In the data rows, the value 50 means zero.
Some points, each followed by its number:
[35. 58. 34. 50. 42. 66. 42. 42. 42. 50. 50. 58. 58. 66. 58. 50. 34. 50. 50.
 26. 42. 74. 58. 58.] 0
[27. 50. 50. 42. 50. 42. 50. 66. 74. 34. 50. 42. 34. 50. 66. 50. 50. 42. 50.
 66. 58. 42. 50. 50.] 1
[35. 50. 27. 50. 50. 74. 42. 58. 50. 42. 42. 50. 50. 58. 50. 42. 42. 58. 58.
 42. 50. 58. 34. 34.] 2
[58. 66. 58. 66. 35. 42. 34. 50. 42. 50. 26. 42. 66. 42. 18. 66. 34. 42. 42.
 34. 50. 42. 50. 58.] 3
[51. 58. 74. 50. 58. 58. 42. 10. 26. 50. 42. 50. 42. 50. 18. 66. 90. 34. 42.
 11. 58. 26. 50. 26.] 4
[27. 26. 34. 50. 42. 50. 58. 58. 74. 66. 42. 42. 34. 50. 66. 35. 50. 50. 90.
 66. 50. 66. 58. 66.] 5
[66. 34. 34. 26. 42. 42. 42. 58. 66. 74. 66. 58. 50. 50. 58. 35. 50. 66. 34.
 50. 58. 66. 50. 50.] 6
[43. 58. 82. 58. 50. 58. 42. 18. 42. 50. 50. 42. 50. 35. 26. 66. 66. 34. 50.
 26. 50. 58. 58. 42.] 7
[51. 50. 34. 74. 42. 42. 34. 58. 50. 34. 50. 42. 42. 35. 50. 35. 34. 66. 58.
 58. 58. 50. 42. 50.] 8
[58. 42. 42. 66. 27. 58. 50. 50. 50. 26. 26. 35. 50. 35. 42. 50. 27. 42. 50.
 34. 66. 34. 50. 66.] 9
[58. 66. 66. 34. 58. 50. 42. 42. 58. 26. 66. 58. 66. 27. 42. 74. 34. 34. 50.
 50. 11. 58. 58. 42.] 10
[51. 50. 27. 42. 58. 74. 58. 42. 42. 50. 42. 50. 58. 50. 73. 42. 34. 58. 50.
 50. 50. 66. 42. 50.] 11
[35. 66. 82. 50. 58. 42. 42. 42. 26. 34. 66. 66. 58. 35. 50. 66. 50. 26. 19.
 42. 34. 58. 66. 66.] 12
[51. 50. 42. 66. 27. 50. 50. 42. 50. 19. 34. 27. 42. 42. 42. 42. 27. 58. 42.
 66. 58. 34. 42. 66.] 13
[51. 42. 42. 50. 66. 26. 58. 34. 58. 50. 58. 50. 66. 58. 42. 58. 58. 50. 42.
 58. 42. 42. 50. 58.] 14
[66. 26. 50. 42. 58. 74. 81. 58. 50. 58. 34. 42. 34. 27. 66. 27. 74. 50. 50.
 50. 74. 66. 34. 50.] 15
[51. 58. 66. 34. 42. 58. 34. 34. 34. 26. 50. 58. 50. 66. 42. 50. 58. 42. 58.
 58. 66. 26. 50. 74.] 16
[51. 58. 34. 42. 58. 74. 50. 50. 10. 50. 50. 35. 50. 35. 34. 42. 66. 66. 66.
 66. 66. 66. 58. 66.] 17
[51. 58. 42. 42. 27. 34. 81. 50. 34. 26. 74. 42. 58. 27. 58. 50. 50. 58. 66.
 66. 42. 26. 34. 34.] 18
[58. 50. 50. 74. 42. 66. 58. 73. 34. 58. 50. 66. 50. 42. 66. 58. 42. 50. 50.
 42. 58. 50. 66. 50.] 19
[58. 58. 50. 82. 66. 42. 26. 42. 66. 50. 66. 74. 66. 42. 34. 66. 34. 34. 58.
 50. 58. 66. 50. 58.] 20
[58. 58. 58. 50. 19. 42. 42. 66. 42. 74. 34. 27. 58. 42. 42. 50. 50. 50. 66.
 50. 50. 50. 18. 50.] 21
[35. 50. 34. 50. 58. 66. 50. 26. 58. 42. 18. 66. 50. 42. 81. 42. 42. 66. 66.
 50. 66. 66. 58. 26.] 22
[74. 26. 42. 19. 42. 26. 42. 42. 66. 50. 26. 42. 58. 58. 50. 50. 66. 50. 50.
 66. 74. 58. 97. 34.] 23
[43. 58. 58. 42. 27. 58. 58. 34. 81. 50. 74. 27. 42. 58. 58. 35. 34. 66. 66.
 50. 58. 74. 58. 34.] 24
[19. 18. 19. 50. 19. 66. 34. 58. 58. 66. 66. 42. 27. 35. 50. 27. 66. 66. 34.
 82. 58. 58. 50. 18.] 25
[51. 58. 27. 50. 50. 50. 50. 58. 26. 66. 58. 27. 34. 42. 58. 27. 82. 82. 74.
 82. 34. 42. 66. 58.] 26
[58. 42. 50. 66. 35. 66. 66. 58. 50. 42. 42. 58. 42. 58. 58. 42. 66. 58. 34.
 66. 26. 58. 66. 50.] 27
[58. 66. 82. 42. 50. 58. 42. 26. 34. 34. 50. 66. 50. 66. 34. 66. 66. 42. 42.
 42. 66. 42. 42. 66.] 28
[58. 58. 50. 90. 58. 42. 26. 34. 42. 34. 42. 50. 58. 42. 34. 58. 34. 34. 50.
 42. 58. 34. 58. 58.] 29
Which two points above are nearest to each new point? Their numbers follow each, nearest first.
[43. 42. 42. 58. 35. 66. 58. 50. 74. 58. 66. 19. 42. 42. 81. 35. 66. 66. 74.
 26. 50. 50. 74. 34.] -> 24 5
[19. 18. 50. 50. 50. 42. 58. 66. 42. 42. 42. 50. 42. 50. 58. 27. 50. 66. 82.
 58. 42. 66. 74. 58.] -> 5 1
[35. 11. 19. 50. 35. 66. 42. 58. 58. 34. 58. 50. 42. 58. 58. 35. 50. 66. 66.
 42. 34. 34. 26. 42.] -> 2 8
[43. 66. 58. 50. 66. 50. 58. 50. 66. 42. 34. 90. 58. 11. 42. 58. 42. 50. 66.
 58. 34. 50. 66. 42.] -> 10 20
[27. 50. 66. 58. 66. 34. 58. 50. 50. 66. 34. 58. 50. 58. 50. 58. 50. 34. 58.
 34. 50. 50. 58. 58.] -> 14 0
[82. 26. 58. 34. 74. 66. 50. 42. 26. 42. 42. 50. 42. 19. 42. 50. 66. 42. 50.
 50. 66. 34. 26. 66.] -> 15 16
[35. 42. 27. 50. 35. 66. 26. 42. 42. 50. 58. 42. 58. 42. 34. 50. 66. 58. 26.
 74. 74. 58. 74. 34.] -> 25 17
[74. 18. 42. 26. 50. 74. 34. 81. 42. 74. 42. 35. 27. 50. 50. 27. 42. 74. 58.
 66. 42. 58. 66. 18.] -> 6 2
[66. 34. 42. 42. 42. 50. 42. 58. 42. 74. 66. 50. 42. 74. 66. 42. 34. 58. 26.
 42. 34. 66. 50. 58.] -> 6 0
[58. 50. 50. 82. 50. 74. 58. 58. 34. 42. 42. 50. 58. 42. 50. 66. 50. 34. 42.
 42. 50. 42. 58. 66.] -> 19 29
[27. 18. 50. 58. 50. 50. 42. 58. 66. 66. 42. 42. 42. 50. 42. 50. 58. 42. 74.
 66. 58. 50. 42. 74.] -> 5 1
[58. 58. 58. 66. 66. 34. 42. 50. 50. 50. 74. 74. 50. 58. 42. 66. 42. 34. 50.
 26. 74. 42. 50. 42.] -> 20 29
[51. 58. 58. 34. 35. 50. 42. 50. 50. 58. 42. 35. 58. 50. 42. 50. 42. 50. 50.
 74. 42. 42. 34. 74.] -> 21 16
[43. 58. 58. 26. 50. 50. 42. 58. 50. 34. 74. 42. 42. 27. 42. 42. 42. 66. 50.
 58. 26. 50. 58. 34.] -> 10 1
[51. 66. 50. 50. 50. 58. 58. 50. 81. 74. 74. 27. 50. 50. 58. 42. 34. 50. 74.
 42. 26. 42. 74. 42.] -> 24 5
[35. 58. 42. 26. 42. 66. 42. 81. 81. 50. 42. 42. 11. 50. 73. 27. 27. 82. 58.
 74. 58. 42. 66. 42.] -> 1 5
[43. 50. 58. 42. 35. 58. 58. 34. 50. 50. 58. 27. 34. 35. 42. 35. 34. 66. 66.
 34. 42. 97. 58. 34.] -> 24 0
[51. 42. 58. 34. 27. 50. 42. 58. 42. 50. 34. 50. 58. 58. 50. 42. 50. 42. 58.
 66. 26. 50. 26. 50.] -> 21 2
[58. 34. 34. 26. 35. 34. 89. 50. 58. 26. 58. 42. 58. 42. 58. 35. 58. 66. 66.
 74. 66. 42. 58. 42.] -> 18 1
[51. 50. 50. 42. 27. 74. 50. 50. 50. 58. 26. 42. 19. 58. 42. 35. 66. 58. 82.
 50. 42. 34. 58. 26.] -> 2 27
[58. 58. 50. 74. 74. 34. 42. 42. 34. 19. 42. 58. 50. 74. 26. 66. 58. 34. 26.
 50. 50. 34. 66. 34.] -> 29 14
[43. 50. 74. 50. 58. 26. 50. 50. 50. 42. 42. 50. 42. 42. 58. 58. 58. 26. 19.
 34. 42. 50. 66. 58.] -> 12 14
[35. 42. 66. 34. 42. 50. 34. 50. 18. 50. 58. 50. 50. 42. 50. 50. 58. 58. 50.
 58. 58. 26. 42. 58.] -> 16 28
[27. 11. 19. 34. 42. 66. 66. 58. 58. 34. 66. 42. 42. 74. 50. 35. 58. 58. 74.
 26. 42. 34. 34. 34.] -> 2 5
[51. 74. 42. 66. 42. 42. 34. 50. 50. 58. 50. 50. 42. 35. 50. 42. 66. 50. 42.
 34. 50. 42. 50. 50.] -> 8 3
[51. 66. 58. 34. 74. 66. 42. 66. 66. 42. 58. 42. 42. 66. 42. 50. 27. 50. 50.
 66. 66. 42. 58. 50.] -> 1 2
[66. 58. 66. 58. 74. 26. 58. 34. 58. 19. 58. 66. 74. 74. 42. 66. 58. 26. 42.
 50. 34. 34. 74. 34.] -> 14 10
[43. 50. 42. 42. 42. 66. 58. 26. 42. 42. 42. 58. 66. 50. 89. 50. 27. 50. 42.
 58. 50. 89. 42. 58.] -> 11 0
[51. 50. 58. 34. 27. 66. 50. 42. 50. 42. 58. 66. 34. 66. 26. 35. 58. 50. 74.
 66. 66. 50. 34. 50.] -> 16 2
[66. 26. 58. 50. 50. 66. 73. 58. 58. 50. 34. 42. 27. 42. 58. 42. 74. 58. 42.
 50. 50. 50. 26. 66.] -> 15 27
[58. 58. 58. 42. 27. 34. 50. 66. 42. 74. 34. 35. 50. 58. 42. 58. 34. 42. 66.
 50. 50. 66. 42. 42.] -> 21 3
[82. 42. 58. 26. 58. 26. 42. 42. 58. 42. 26. 58. 82. 58. 42. 74. 66. 26. 58.
 42. 66. 50. 74. 34.] -> 23 14
[51. 66. 42. 42. 35. 42. 73. 42. 26. 42. 66. 42. 58. 42. 42. 50. 50. 50. 26.
 90. 50. 34. 58. 42.] -> 18 14
[51. 58. 34. 58. 66. 50. 58. 58. 50. 26. 42. 27. 34. 74. 34. 35. 50. 74. 34.
 66. 26. 58. 58. 50.] -> 27 2
[35. 50. 34. 58. 50. 66. 34. 42. 50. 50. 50. 42. 66. 50. 34. 66. 50. 34. 26.
 34. 50. 50. 26. 42.] -> 2 3
[74. 50. 74. 66. 58. 58. 66. 58. 42. 58. 50. 66. 58. 58. 42. 66. 58. 34. 34.
 34. 42. 58. 66. 34.] -> 19 27
[35. 50. 34. 50. 50. 74. 42. 58. 58. 42. 50. 42. 58. 66. 34. 58. 34. 42. 34.
 42. 42. 50. 34. 50.] -> 2 0
[35. 34. 27. 50. 42. 74. 50. 58. 50. 42. 34. 50. 42. 50. 50. 35. 34. 50. 34.
 50. 34. 26. 58. 34.] -> 2 27
[51. 50. 58. 66. 50. 50. 50. 34. 74. 34. 50. 42. 58. 58. 58. 50. 74. 58. 42.
 42. 34. 42. 42. 58.] -> 14 27
[58. 50. 58. 74. 50. 58. 58. 66. 34. 50. 50. 74. 50. 50. 58. 66. 34. 34. 58.
 34. 74. 26. 66. 50.] -> 19 29
[27. 42. 50. 50. 50. 42. 58. 58. 74. 50. 42. 35. 42. 58. 58. 58. 58. 34. 42.
 58. 58. 58. 66. 66.] -> 1 14
[58. 42. 42. 74. 50. 34. 26. 34. 50. 50. 66. 50. 50. 50. 58. 50. 50. 50. 66.
 58. 66. 50. 50. 42.] -> 8 20
[51. 58. 50. 50. 27. 42. 42. 58. 50. 74. 34. 27. 34. 58. 66. 42. 50. 66. 66.
 58. 74. 50. 10. 34.] -> 21 8
[27. 42. 42. 34. 50. 50. 50. 66. 74. 58. 50. 27. 42. 42. 73. 50. 74. 58. 50.
 74. 74. 58. 66. 42.] -> 1 5
[58. 74. 50. 58. 82. 42. 66. 34. 42. 42. 42. 50. 66. 66. 34. 58. 50. 42. 42.
 66. 58. 18. 42. 42.] -> 14 29
[19. 18. 50. 58. 50. 34. 58. 58. 42. 50. 42. 50. 42. 58. 66. 35. 42. 58. 66.
 66. 42. 66. 50. 50.] -> 5 1
[51. 58. 27. 34. 19. 34. 89. 58. 34. 50. 58. 50. 27. 35. 66. 42. 27. 66. 50.
 50. 34. 42. 58. 58.] -> 18 11
[43. 50. 42. 34. 58. 58. 42. 66. 89. 34. 34. 42. 19. 42. 66. 42. 50. 74. 50.
 42. 58. 58. 50. 50.] -> 1 2
[58. 74. 58. 58. 82. 42. 26. 58. 42. 34. 58. 66. 74. 19. 34. 74. 66. 26. 66.
 34. 58. 58. 50. 66.] -> 20 29
[43. 58. 27. 34. 35. 58. 89. 50. 34. 58. 58. 42. 34. 50. 50. 35. 34. 58. 58.
 58. 26. 58. 42. 50.] -> 11 2
[51. 50. 58. 74. 42. 50. 58. 42. 74. 34. 42. 50. 50. 58. 50. 50. 66. 50. 34.
 66. 34. 66. 50. 58.] -> 27 14
[27. 34. 58. 50. 50. 34. 58. 58. 42. 50. 58. 50. 42. 58. 50. 42. 42. 58. 50.
 66. 58. 58. 50. 50.] -> 1 14
[58. 66. 50. 58. 74. 26. 58. 42. 34. 19. 42. 58. 58. 74. 50. 66. 50. 42. 50.
 58. 58. 42. 50. 42.] -> 14 29
[51. 58. 42. 66. 35. 42. 34. 66. 50. 50. 42. 35. 42. 42. 58. 35. 42. 66. 50.
 66. 50. 50. 50. 42.] -> 8 13
[51. 66. 58. 50. 66. 58. 66. 34. 74. 82. 42. 66. 66. 35. 34. 50. 42. 42. 50.
 58. 42. 26. 42. 42.] -> 14 20
[35. 66. 82. 58. 66. 34. 34. 50. 26. 42. 58. 66. 66. 42. 58. 74. 42. 34. 19.
 42. 34. 42. 66. 66.] -> 12 10
[58. 58. 58. 50. 66. 42. 58. 50. 50. 50. 58. 27. 82. 66. 58. 66. 66. 19. 34.
 34. 50. 50. 26. 50.] -> 14 28
[43. 58. 58. 34. 58. 50. 42. 58. 58. 26. 50. 50. 42. 42. 66. 58. 34. 42. 42.
 42. 42. 50. 58. 58.] -> 1 10
